In the rows, zero is written as 128.
Rotation paths and how fast each direction turns (degrees each step):
Each turn is a multiple of 5 degrees from 10 to 175, or 0.
Each row of a path follows its step; steps can be skipped.

step 0: [126 138 134 135 134 135 135 122 135 136 138 130 130 126 125 132 125 129
 133 130 139 126 124 128 146 116 128 125 117 119 134 134 130 125 130 120
 123 122 128 115 124 132 127 132 119 123 129 143 140 129 123 131 120 125
 126 126]
step 1: [128 124 128 126 129 125 122 131 139 125 135 128 135 122 123 125 119 126
 132 118 123 111 128 129 121 126 128 119 118 139 125 131 127 123 121 129
 138 113 130 127 118 119 133 142 141 127 136 131 131 121 132 125 122 120
 134 131]
step 2: [110 131 144 122 135 146 123 119 129 126 127 131 132 135 125 133 129 124
 125 130 128 126 126 121 139 126 137 128 126 120 132 123 117 135 128 129
 129 129 132 118 125 123 134 133 129 120 134 139 127 126 118 131 121 123
 118 127]
step 3: [130 136 132 129 134 121 116 127 124 125 130 128 122 122 125 130 120 129
 121 135 127 130 120 132 122 133 122 132 129 139 120 143 124 124 123 122
 133 112 133 126 122 116 124 138 124 129 136 128 131 127 123 129 109 118
 132 127]
step 4: [121 129 135 130 140 144 127 122 138 123 134 130 130 128 124 122 125 126
 140 125 132 123 122 131 133 125 129 127 127 128 138 132 129 125 119 129
 121 128 118 111 135 134 131 140 120 117 131 129 118 139 127 139 121 125
 126 126]
step 5: [134 136 136 133 122 126 127 120 135 136 134 130 137 124 127 126 116 134
 129 132 122 115 121 122 120 134 127 136 126 124 118 125 136 127 122 126
 130 121 134 121 116 120 128 139 129 119 131 124 143 125 122 125 125 117
 135 125]
step 6: [123 128 136 120 119 136 131 116 131 129 132 128 136 133 119 125 127 126
 128 119 135 125 120 120 132 118 139 123 133 133 142 135 124 132 120 122
 126 122 122 117 124 119 129 127 136 131 135 131 121 136 129 130 117 122
 116 132]
step 7: [120 125 128 133 140 130 123 129 132 124 134 128 138 120 124 136 129 123
 127 128 133 135 118 126 124 126 126 147 129 134 126 129 137 126 133 125
 140 124 135 119 122 122 126 135 125 120 130 129 144 120 124 123 115 115
 127 123]
step 9: [129 137 135 133 132 134 122 112 132 126 139 136 140 128 129 142 136 126
 124 123 126 117 122 127 129 126 122 136 131 131 114 136 134 132 124 134
 129 132 133 130 119 129 127 138 127 116 123 130 128 128 125 134 121 118
 126 118]
step 10: [118 132 129 124 122 127 125 126 133 124 121 138 129 118 123 119 117 136
 123 130 123 124 123 131 117 127 136 133 134 133 133 135 123 131 115 124
 125 122 120 116 119 124 119 132 132 117 134 129 124 135 132 123 125 129
 112 133]
step 11: [121 129 139 127 127 118 135 115 133 127 131 122 129 119 129 139 131 134
 127 124 139 127 123 127 134 125 128 138 126 134 134 131 137 133 134 120
 125 136 127 112 124 134 129 135 125 123 123 132 132 127 120 134 117 113
 131 118]
[129 129 128 130 129 127 128 129 126 127 129 131 129 126 131 126 125 128
 126 125 127 127 128 127 130 131 127 129 129 128 128 125 129 129 126 125
 131 126 128 131 126 127 126 124 124 127 130 128 131 126 127 130 127 130
 128 128]  160
[128 127 129 128 123 129 130 132 130 127 129 126 129 128 127 130 128 128
 126 127 129 127 131 126 130 125 129 128 126 128 130 126 130 127 128 126
 126 128 125 128 127 128 128 128 130 130 130 126 133 128 129 127 128 125
 128 129]  65

step 0: [135 130 117 122 117 130 136 127 132 130 136 130 130 121 126 140 138 137
 124 133 136 134 126 116 131 115 130 122 126 119 130 136 117 126 115 136
 132 135 136 132 131 123 135 125 127 119 134 129 130 127 122 129 127 124
 119 140]
step 1: [129 127 123 138 115 120 129 131 134 132 116 135 130 129 125 131 140 119
 116 134 120 136 130 130 131 129 136 122 136 118 119 124 130 126 118 125
 136 128 130 129 128 118 129 137 124 119 131 124 117 115 133 125 121 132
 126 135]
step 3: [130 121 122 126 131 130 132 128 144 119 126 122 122 121 133 123 140 124
 115 123 138 129 133 121 127 116 123 117 136 134 123 116 129 130 129 127
 135 141 133 119 123 135 128 130 120 119 125 124 124 129 130 121 126 131
 117 126]
step 4: [131 122 126 121 123 136 125 124 116 129 123 133 123 118 118 146 126 133
 116 117 130 129 140 122 124 116 136 129 144 125 126 125 128 131 128 122
 133 127 139 125 124 122 127 123 126 132 124 121 119 133 135 124 125 125
 125 131]
step 5: [121 134 118 123 118 129 124 134 131 124 131 131 134 115 124 135 136 131
 131 134 124 121 130 127 127 108 126 112 135 136 131 133 131 133 119 126
 124 128 127 126 128 123 117 135 133 131 126 116 130 119 135 133 122 137
 120 128]
step 6: [127 126 118 137 125 137 131 135 131 130 127 131 113 128 122 123 131 121
 124 117 129 120 122 131 128 115 141 115 124 123 128 126 143 132 123 121
 133 119 135 136 121 127 125 128 137 121 130 131 131 129 139 123 122 130
 124 136]
step 7: [123 124 129 127 120 141 124 130 139 123 142 143 124 127 132 134 127 132
 119 118 127 131 132 120 119 126 124 128 124 129 120 118 137 140 122 137
 130 119 125 126 127 129 116 128 125 119 128 127 127 122 126 136 122 121
 117 129]
step 8: [124 141 126 131 125 128 134 131 133 127 126 126 124 119 133 127 131 128
 124 116 127 125 133 128 140 129 129 131 128 131 139 121 125 128 126 131
 128 123 146 127 125 122 114 124 118 122 133 115 126 124 134 122 125 118
 109 135]
step 9: [124 128 122 133 121 128 125 126 128 127 134 119 139 121 118 130 128 136
 120 120 129 135 137 121 146 128 136 125 135 127 120 128 138 128 119 133
 140 121 135 128 125 131 117 133 125 133 132 129 136 136 132 139 119 131
 127 135]
step 10: [127 129 131 135 129 132 121 120 127 126 134 128 131 128 133 125 135 137
 122 136 121 124 142 126 137 112 139 116 114 124 125 126 124 131 127 132
 138 131 136 138 114 131 124 133 131 124 126 123 126 114 131 133 130 123
 123 129]
step 11: [127 132 114 135 133 131 122 130 133 120 129 143 131 121 133 120 133 122
 118 124 137 134 142 128 124 126 142 135 121 125 124 131 131 124 122 122
 137 130 130 127 124 122 137 121 132 124 130 120 133 130 124 134 122 129
 118 142]
[128 128 127 129 131 131 129 130 130 127 129 129 124 130 129 130 130 129
 128 127 129 127 133 130 127 130 127 129 130 127 129 125 127 130 128 128
 128 130 128 129 130 131 129 125 125 129 130 126 130 130 125 128 128 127
 127 126]  85
[129 129 130 127 126 127 127 128 127 127 132 126 129 130 125 127 128 128
 129 125 127 128 126 128 131 130 129 127 127 126 128 127 131 127 128 130
 127 126 126 131 128 128 126 125 129 128 130 125 129 127 125 126 129 127
 124 127]  35
[127 128 129 128 127 127 129 130 128 126 129 127 126 130 131 127 126 124
 127 125 125 128 129 124 130 130 126 130 131 129 127 128 129 127 129 131
 128 126 130 125 128 128 128 131 127 127 128 131 129 126 128 125 128 126
 127 126]  65

step 0: [117 136 116 124 133 123 126 123 130 123 138 120 130 125 129 137 129 134
 141 136 130 140 127 130 131 129 129 122 138 115 133 136 147 129 138 122
 132 130 125 128 137 134 132 128 124 130 132 131 125 132 117 121 129 136
 133 140]
step 1: [117 129 139 122 129 130 141 129 133 137 135 127 114 120 117 135 135 125
 126 128 126 133 125 135 128 136 123 130 135 133 129 132 135 138 115 135
 131 136 139 133 129 129 127 143 127 121 121 137 131 126 127 128 125 113
 123 138]
step 2: [142 132 132 128 121 133 142 133 129 123 122 123 124 128 132 134 132 124
 135 130 120 139 131 119 131 123 136 129 127 139 122 119 129 119 118 127
 143 124 122 123 142 130 121 134 121 130 116 133 128 130 129 113 129 137
 124 130]
step 3: [123 121 130 127 129 116 123 118 113 120 115 125 132 125 131 135 129 131
 137 128 136 124 127 128 125 130 127 131 126 133 116 117 131 127 117 114
 127 127 140 138 129 136 126 135 123 129 129 114 129 129 125 129 127 130
 134 147]
step 4: [130 143 118 128 136 122 126 127 130 133 131 119 132 134 118 131 122 126
 134 123 126 140 131 126 135 123 136 114 132 136 127 131 124 139 139 126
 116 129 134 126 129 128 117 145 122 123 124 126 121 125 130 126 120 123
 142 133]
step 5: [127 124 128 122 126 126 131 131 131 123 126 128 126 137 111 136 127 124
 127 130 138 139 127 123 132 130 118 132 124 116 123 132 133 126 138 132
 138 134 131 129 135 129 144 131 119 119 112 128 118 133 115 123 136 120
 126 135]
step 7: [133 133 133 138 116 131 127 120 118 122 128 133 116 123 135 130 123 141
 124 130 138 123 131 129 137 128 139 126 131 137 136 122 131 128 126 128
 140 127 131 119 143 135 124 145 126 124 127 127 122 120 117 125 127 127
 134 135]
step 8: [127 127 124 137 130 122 128 130 133 116 119 122 134 133 123 140 138 136
 136 135 123 141 125 132 131 124 131 132 113 140 122 121 122 130 123 122
 131 133 141 133 122 126 130 142 124 123 140 126 119 126 125 132 120 119
 122 123]
step 9: [122 127 116 115 121 134 122 123 133 129 126 122 137 146 121 124 128 127
 134 125 134 125 133 121 127 120 130 131 124 130 128 121 142 131 124 119
 128 125 120 128 123 127 127 139 124 126 110 135 118 132 128 131 126 125
 146 126]
step 10: [111 132 130 133 122 123 138 128 116 124 128 130 131 129 120 132 125 135
 124 130 130 139 129 130 123 139 123 127 128 136 124 138 139 119 141 130
 121 138 131 125 130 136 127 131 122 137 113 120 132 131 115 135 133 128
 133 119]
step 11: [118 124 132 134 142 134 134 134 133 123 136 141 128 133 132 125 124 132
 133 140 122 130 125 129 119 128 146 129 141 126 138 127 130 127 128 130
 133 130 139 126 138 130 138 142 114 121 125 132 123 131 133 126 125 128
 130 129]
[129 127 127 128 127 127 125 129 128 127 123 132 129 126 131 130 128 128
 129 130 126 125 129 130 128 128 127 128 132 129 127 129 123 125 125 127
 126 128 129 127 131 130 128 130 128 127 127 130 128 127 127 126 127 129
 128 127]  80
[128 131 125 129 128 126 127 130 129 128 126 124 131 131 128 126 131 128
 127 126 130 126 128 128 126 129 125 126 126 128 127 129 126 126 128 127
 127 127 128 129 128 130 125 129 127 126 128 127 124 128 131 131 130 129
 128 129]  70

step 0: [125 126 130 132 131 130 132 119 136 146 129 124 135 128 139 127 126 127
 131 129 134 124 126 136 122 126 134 133 137 124 119 132 121 135 127 115
 127 132 126 116 123 123 124 132 134 128 138 125 144 123 113 128 129 126
 124 129]
step 1: [134 132 136 125 128 129 129 135 116 127 134 138 139 131 127 120 136 135
 132 130 129 128 122 131 127 136 124 140 122 135 116 137 123 126 128 137
 128 131 126 140 121 131 126 133 139 122 132 145 128 130 126 122 135 121
 137 126]
step 2: [130 133 124 128 135 126 122 134 122 127 130 123 129 132 125 132 128 116
 135 125 124 141 129 136 134 129 115 128 125 112 118 121 129 125 127 135
 144 120 125 129 131 132 136 128 125 123 128 118 131 122 144 139 130 126
 131 130]
step 3: [132 135 129 134 133 110 131 129 129 116 121 119 127 124 126 126 127 127
 128 137 129 133 137 119 134 123 144 131 127 123 126 120 122 133 120 124
 125 139 133 124 135 125 125 118 134 132 132 121 127 128 124 127 132 130
 124 147]
step 5: [121 125 123 129 130 129 122 123 128 131 132 123 126 125 119 120 122 134
 122 118 129 119 131 121 126 121 129 116 134 127 125 120 128 123 126 131
 130 117 117 124 137 143 134 127 127 124 121 136 130 133 125 138 134 140
 132 111]
step 6: [124 141 127 126 126 129 126 132 135 142 125 141 122 129 129 129 130 130
 135 137 130 132 140 128 139 119 128 136 130 134 135 126 125 132 133 114
 131 132 139 124 121 134 133 137 121 131 127 125 120 135 117 130 134 136
 122 122]
step 7: [136 124 123 131 128 128 129 126 129 138 132 127 133 123 125 135 125 131
 129 132 120 131 120 129 117 137 125 134 130 140 121 134 131 124 131 130
 132 137 119 121 131 120 133 140 129 128 117 121 115 124 120 115 126 113
 119 127]
step 8: [112 129 122 128 137 123 132 141 121 127 129 124 132 132 125 121 126 127
 131 129 133 130 118 121 124 127 115 130 129 133 127 130 132 133 124 140
 115 127 118 126 117 135 122 127 126 142 125 131 136 125 141 133 125 120
 128 128]
step 9: [124 139 146 124 129 136 137 138 133 124 125 124 127 131 134 136 128 114
 135 123 123 136 133 130 118 132 132 126 134 112 118 123 126 128 133 118
 121 130 128 126 129 123 122 131 130 133 139 130 131 132 124 138 123 133
 128 129]
step 10: [141 131 130 117 127 136 132 124 129 126 138 132 133 126 119 121 141 125
 128 124 132 129 126 131 126 132 137 133 126 125 133 125 117 136 127 135
 130 136 127 133 141 124 125 114 130 123 135 139 121 116 129 117 134 127
 119 128]
step 11: [129 123 122 120 124 123 121 121 131 117 129 132 122 124 124 139 125 126
 123 128 131 126 132 139 129 116 122 136 116 129 125 129 132 133 117 134
 134 120 123 122 118 133 124 119 130 113 129 127 131 131 139 139 126 124
 126 119]
[130 125 128 125 125 129 129 127 128 128 127 126 127 126 127 129 129 128
 129 128 131 128 127 128 124 131 128 131 131 130 128 129 126 128 127 128
 127 127 131 130 126 128 131 125 128 128 128 127 126 129 124 125 131 127
 128 131]  115
[130 125 126 127 131 128 128 128 128 130 128 128 126 130 128 130 130 130
 124 129 128 127 125 127 127 125 128 128 126 129 130 127 130 130 128 127
 127 128 129 127 127 126 128 130 129 125 128 127 128 129 125 130 132 132
 127 125]  55
[127 128 128 130 127 129 126 126 128 129 124 129 128 130 129 128 128 129
 124 127 129 128 126 129 127 127 130 130 131 130 127 128 128 129 128 129
 129 130 130 129 129 129 124 129 132 126 128 130 126 124 128 127 128 124
 124 129]  110
[126 125 130 128 125 127 126 129 130 129 129 130 129 128 127 126 128 126
 125 125 127 129 129 127 128 128 122 128 127 130 128 128 130 126 126 131
 126 127 127 127 128 130 131 125 130 128 128 127 128 127 128 132 129 128
 129 129]  115
[129 125 126 127 129 127 129 128 130 127 131 130 127 128 127 129 129 127
 127 129 124 131 125 127 129 128 127 129 132 127 131 127 128 127 129 130
 127 126 126 130 129 130 127 129 128 125 129 129 129 129 129 124 128 125
 130 126]  120
